[[128 124 157]
 [127 135 145]
 [128 130 129]]
:
[[127 135 145]
 [128 130 129]]

[[132 157 105]
 [139 148 125]
 [127 121 137]]
:
[[139 148 125]
 [127 121 137]]

[[126 136 134 126]
 [137 132 137 151]
 [128 134 125 118]
 [135 131 132 124]]
:
[[137 132 137]
 [128 134 125]]

[[127 148 113 107 128]
 [ 99 113 141 135 144]
 [133 150 148 128 124]]
:
[[ 99 113 141]
 [133 150 148]]

[[115 115 153]
 [133 133 122]
 [125 125 155]
 [107 107 147]]
:
[[133 133 122]
 [125 125 155]]

[[105 122 133 151 121]
 [139 125 136 115 120]
 [134 125 110 103 124]]
:
[[139 125 136]
 [134 125 110]]

[[128 140 137 139]
 [127 147 115 105]
 [127 158  99 127]]
:
[[127 147 115]
 [127 158  99]]

[[121 115 123 108 117]
 [134 132 141 130 115]
 [121 122 152 148 119]
 [118 125 144 143 136]]
:
[[134 132 141]
 [121 122 152]]

[[150 142 125]
 [109 134 131]
 [128 120 129]]
:
[[109 134 131]
 [128 120 129]]
---
[[121 133 128 125 129 142 136 121 131 127 125 110 124 134]
 [126 124 133 121 139 130 140 123 126 118 138 117 133 122]
 [128 128 122 123 121 132 125 118 126 129 126 130 106 133]]
:
[[128 128 122 123 121 132 125 118 126 129 126 130 106 133]
 [126 124 133 121 139 130 140 123 126 118 138 117 133 122]
 [121 133 128 125 129 142 136 121 131 127 125 110 124 134]]

[[145 138 128 128]
 [123 134 129 130]
 [121 131 136 125]
 [134 145 128 133]
 [130 126 141 118]
 [138 135 125 131]
 [129 121 128 119]
 [107 127 121 137]
 [154 125 125 133]]
:
[[154 125 125 133]
 [145 138 128 128]
 [138 135 125 131]
 [134 145 128 133]
 [130 126 141 118]
 [129 121 128 119]
 [123 134 129 130]
 [121 131 136 125]
 [107 127 121 137]]

[[152 149 127 133 127 130 139 143 127 127]
 [105 127 140 135 135 122 137 127 134 127]
 [127 143 115 115 140 155 122 109 135 109]
 [120 120 142 139 127 116 126 138 122 136]
 [115 118 126 131 124 128 129 124 133 123]
 [135 116 126 125 138 120 123 128 133 135]]
:
[[152 149 127 133 127 130 139 143 127 127]
 [135 116 126 125 138 120 123 128 133 135]
 [127 143 115 115 140 155 122 109 135 109]
 [120 120 142 139 127 116 126 138 122 136]
 [115 118 126 131 124 128 129 124 133 123]
 [105 127 140 135 135 122 137 127 134 127]]

[[121 136 146 131 119 135 139 134 142 131 113 146 144 126 146 114]
 [100 105 128 107 140 119 112 121 124 113 114 116 117 122 129 106]
 [122 136 131 142 122 139 125 129 130 126 128 135 131 113 130 128]
 [137 133 133 122 129 136 131 125 132 134 149 135 128 129 140 122]
 [112 130 119 138 147 120 127 141 121 131 124 121 130 106 117 123]
 [119 132 121 119 110 116 120 118 116 117 128 123 119 127 115 108]]
:
[[137 133 133 122 129 136 131 125 132 134 149 135 128 129 140 122]
 [122 136 131 142 122 139 125 129 130 126 128 135 131 113 130 128]
 [121 136 146 131 119 135 139 134 142 131 113 146 144 126 146 114]
 [119 132 121 119 110 116 120 118 116 117 128 123 119 127 115 108]
 [112 130 119 138 147 120 127 141 121 131 124 121 130 106 117 123]
 [100 105 128 107 140 119 112 121 124 113 114 116 117 122 129 106]]

[[101 121 111 107 115 116]
 [153 139 136 122 153 145]]
:
[[153 139 136 122 153 145]
 [101 121 111 107 115 116]]

[[123 113 125]
 [103 114 102]
 [134 122 135]
 [132 132 131]
 [126 106 127]
 [106 119 107]
 [140 146 139]
 [109 113 111]]
:
[[140 146 139]
 [134 122 135]
 [132 132 131]
 [126 106 127]
 [123 113 125]
 [109 113 111]
 [106 119 107]
 [103 114 102]]
---
[[123 129 134 110 130 101 107 101 147 142]
 [155 129 131 142 151 117 114 105 139 106]
 [135 157 109 111 124 156 124 130 147 118]
 [106 148 108 111 130 149 156 118 104 101]
 [101 127 103 131 145 111 149 111 147 104]]
:
[[101 127 103 131 145 111 149 111 147 104]
 [123 129 134 110 130 101 107 101 147 142]
 [155 129 131 142 151 117 114 105 139 106]
 [135 157 109 111 124 156 124 130 147 118]
 [106 148 108 111 130 149 156 118 104 101]]

[[125 120 123 114 133]
 [135 125 122 129 138]
 [130 116 125 107 143]
 [114 126 126 134 126]
 [127 113 125 110 136]
 [122 130 126 137 117]
 [128 111 152 148 143]
 [133 114 124 100 146]
 [129 106 154 151 146]
 [129 114 129 119 138]
 [115 124 121 133 126]
 [131 123 123 127 136]]
:
[[131 123 123 127 136]
 [125 120 123 114 133]
 [135 125 122 129 138]
 [130 116 125 107 143]
 [114 126 126 134 126]
 [127 113 125 110 136]
 [122 130 126 137 117]
 [128 111 152 148 143]
 [133 114 124 100 146]
 [129 106 154 151 146]
 [129 114 129 119 138]
 [115 124 121 133 126]]

[[134 148 102 122 124 136 135]
 [117 127 121 126 111 156 129]
 [153 124 124 134 112 144 136]]
:
[[153 124 124 134 112 144 136]
 [134 148 102 122 124 136 135]
 [117 127 121 126 111 156 129]]

[[124 114 114 123 118 111 114 151 136 135 119 111 123 148]
 [146 119 128 114 128 110 130 138 139 140 135 142 139 138]
 [148 142 135 103 141 110 140 126 125 133 147 148 136 105]
 [116 119 140 129 139 142 143 106 150 123 128 137 142 136]
 [115 117 151 148 139 135 138 131 101 132 144 106 144 105]
 [148 155 140 112 143 106 153 127 111 132 150 122 123 102]]
:
[[148 155 140 112 143 106 153 127 111 132 150 122 123 102]
 [124 114 114 123 118 111 114 151 136 135 119 111 123 148]
 [146 119 128 114 128 110 130 138 139 140 135 142 139 138]
 [148 142 135 103 141 110 140 126 125 133 147 148 136 105]
 [116 119 140 129 139 142 143 106 150 123 128 137 142 136]
 [115 117 151 148 139 135 138 131 101 132 144 106 144 105]]

[[116 141 133 111 114 112 124 113 148 108 150]
 [118 125 125 122 119 121 127 120 125 119 127]]
:
[[118 125 125 122 119 121 127 120 125 119 127]
 [116 141 133 111 114 112 124 113 148 108 150]]

[[119 127 125 130 131 125 133 134 122 141]
 [120 120 119 141 126 136 121 121 132 129]
 [120 128 121 136 123 143 128 130 127 119]
 [120 133 131 130 137 135 125 128 118 135]
 [123 120 135 150 146 135 128 131 124 139]
 [126 116 124 137 126 140 135 127 124 119]
 [119 121 119 143 137 136 118 128 125 131]
 [139 123 124 120 139 127 132 142 126 126]]
:
[[139 123 124 120 139 127 132 142 126 126]
 [119 127 125 130 131 125 133 134 122 141]
 [120 120 119 141 126 136 121 121 132 129]
 [120 128 121 136 123 143 128 130 127 119]
 [120 133 131 130 137 135 125 128 118 135]
 [123 120 135 150 146 135 128 131 124 139]
 [126 116 124 137 126 140 135 127 124 119]
 [119 121 119 143 137 136 118 128 125 131]]
---
[[127 130 138 136 109]
 [135 113 122 117 137]
 [108 114 129 117 131]
 [144 112 119 117 124]
 [114 120 129 123 142]
 [142 103 120 124 118]]
:
[[127 130 138 136 109]
 [114 120 129 123 142]
 [108 114 129 117 131]
 [135 113 122 117 137]
 [144 112 119 117 124]
 [142 103 120 124 118]]

[[113 127 113]
 [140 129 123]
 [103 132  99]
 [120 133 116]
 [118 130 121]]
:
[[120 133 116]
 [103 132  99]
 [118 130 121]
 [140 129 123]
 [113 127 113]]

[[138 130 142 125 137 129 137 128 137 140 137 136 136 131]
 [125 122 116 125 122 127 122 126 119 118 119 118 119 131]
 [133 120 130 119 128 124 132 142 131 126 128 134 134 116]
 [118 127 132 131 129 137 126 126 126 129 121 116 123 149]
 [125 137 131 134 127 122 123 129 123 130 125 127 131 123]
 [130 138 118 138 121 126 120 114 121 127 128 128 121 126]]
:
[[130 138 118 138 121 126 120 114 121 127 128 128 121 126]
 [125 137 131 134 127 122 123 129 123 130 125 127 131 123]
 [138 130 142 125 137 129 137 128 137 140 137 136 136 131]
 [118 127 132 131 129 137 126 126 126 129 121 116 123 149]
 [125 122 116 125 122 127 122 126 119 118 119 118 119 131]
 [133 120 130 119 128 124 132 142 131 126 128 134 134 116]]

[[137 126 125]
 [127 141 132]
 [129 135 123]
 [151 122 123]]
:
[[127 141 132]
 [129 135 123]
 [137 126 125]
 [151 122 123]]

[[116 123 125 132]
 [129 113 113 107]
 [125 128 128 141]
 [127 131 110 148]]
:
[[127 131 110 148]
 [125 128 128 141]
 [116 123 125 132]
 [129 113 113 107]]

[[118 140 145]
 [117 141 146]
 [115 144 150]]
:
[[115 144 150]
 [117 141 146]
 [118 140 145]]

[[131 101 130 119 133 147 114 109 119 146 150]
 [146 142 129 132 151 137 142 110 139 132 143]
 [115 131 115 148 113 113 122 154 129 112 101]]
:
[[146 142 129 132 151 137 142 110 139 132 143]
 [115 131 115 148 113 113 122 154 129 112 101]
 [131 101 130 119 133 147 114 109 119 146 150]]
